In the data rows, the value 128 means zero.
Every row has a hidden score from 0 to 15. What is each row's score? 7 is about the middle.
[126  77  70  82 135 159 161 116]: 7
[ 99 178 161 163 162  82 107 143]: 8
[153 124 126 198 132 175 140 111]: 1
[206 129  58  82 104  96 143 118]: 0
[ 96 102 148 182 155 163 134 120]: 9
[117  66 110  55 124 170 146 142]: 15
[122  97 122 119 140 138 185 134]: 9
[108 136 138 140 121 143 123 134]: 10
[116  90  95  94 128 103 142 110]: 7
[117 153 131 145 166 118 159 180]: 7
[112  56 118  89 124 143  87  72]: 12
[ 60 118 104 150 115  62  97  89]: 6
[ 91 145 106  97 119 149 187 187]: 12
[ 76 123  96  65  85 129 147 172]: 14
[170 141 180 181 154 173  91  79]: 7
[ 98  99 141 132 128 183  93 137]: 14
[153 176 118 124 116  79 109 140]: 2
[140 195 150 133 141  85 138 190]: 7
[160 142 181 165 185 109 104  97]: 7
[ 94 144 119 154 159 103 141 144]: 6
[119  98 102 127  97 117 121 111]: 5
[127  92 157 167  88 127  90  79]: 7
[129 184 140 177 147 101 120 132]: 3
[121 122 118 119  96 128  61 109]: 8
[124 116  98 129 165 151 161  97]: 6
[ 95 109 132 139 131 175 102 131]: 12
[170 150 150 147 105 135  88 115]: 5
[146 134 158 124 163 155 189 141]: 11
[ 84 134 130 136 161 104 121 153]: 10
[168 152  81  72  58  64 102 149]: 1
[ 76 134 128 162 196 138 184 143]: 10
[111 152 119 160 123 129 171 131]: 5
[106 132 160  89 130 129 166 136]: 15
[189 110  95  71 129 162 193 158]: 6
[ 97 156 149 166 132  73 106 124]: 7
[109 165 152 147 151  91 114 156]: 8
[150 163 156 148 181 125 166 151]: 7
[118  92 141 140 133 107 104  74]: 8
[ 66 119 113 144 136  83  96 106]: 8
[139 164 114 129 105  69  88 112]: 2
[124 134 117 112 145 100 143 128]: 7
[145  97 137  76  98 149 121 124]: 13
[109  80  89 133 121 157 148 139]: 6
[160 197 163 164 113  89  95 143]: 4
[ 99  82 143 102 119 127 110 140]: 14
[132 164 133 137 123  80  91  80]: 5
[159  99  98 106 126 116 131  91]: 3
[150 132 109 114 112 105 144  95]: 4
[163 145 177 131 124 166 141 184]: 12
[164 129 109 131 154 102  99  78]: 1
[ 97  64  89  85 132 145 109  82]: 11
[227 137  93 103 111 112 136 124]: 0
[144 126 157 142 107 182 103 151]: 11
[156  88 105  77 104 150 102  96]: 8
[103 163 141 158 119 117 112 111]: 8
[134  65 114  58 144 167 133 141]: 14
[134 139 157 146 104 146  89 113]: 10
[138 178 151 195 127  84 141 131]: 1
[ 63 148 153 132 150 114 146 149]: 15
[141 140 124 164 100  94 143 138]: 1
[ 92 137 105 123 143  94 136 156]: 7
[121 165 143 149 158 106 142 173]: 7
[112 139  51 123  68 100 110 103]: 0
[122 169 147 181 140 168 217 170]: 8
[138 126  82 128 106 108  76  57]: 1
[ 87 144 139 164 179 112 134 147]: 8
[ 93  69 148 149 104 119 102  89]: 11
[178 168 102 120  53  54 106 123]: 0
[ 86 170 138 178 138  73  70  82]: 5
[ 76 126 131  91 128 131 178 175]: 15
[ 93 140 124 160 122 155 192 146]: 9
[154 157 157 160 128 106  93  84]: 5
[ 69 111  82 102 135  90 128 147]: 8
[110  98 145 176 126 154 122 112]: 8
[160 181 107 150 109  89 138 152]: 0
[124 162 101 140 122  95 128 140]: 2
[118 127 121  42  96 117 182 161]: 15
[115 132 174 140 143 189 128 118]: 15
[131 135 136 107 139 153 150 133]: 11
[198 193 167 173 118  84  86  70]: 0
[149 162 123 143 132 144 120 136]: 5
[ 64 104 143 124 163 138 139 137]: 15
[174 132 150 142  83 166 116 135]: 7
[179 151 111 108 107  93 112 103]: 2
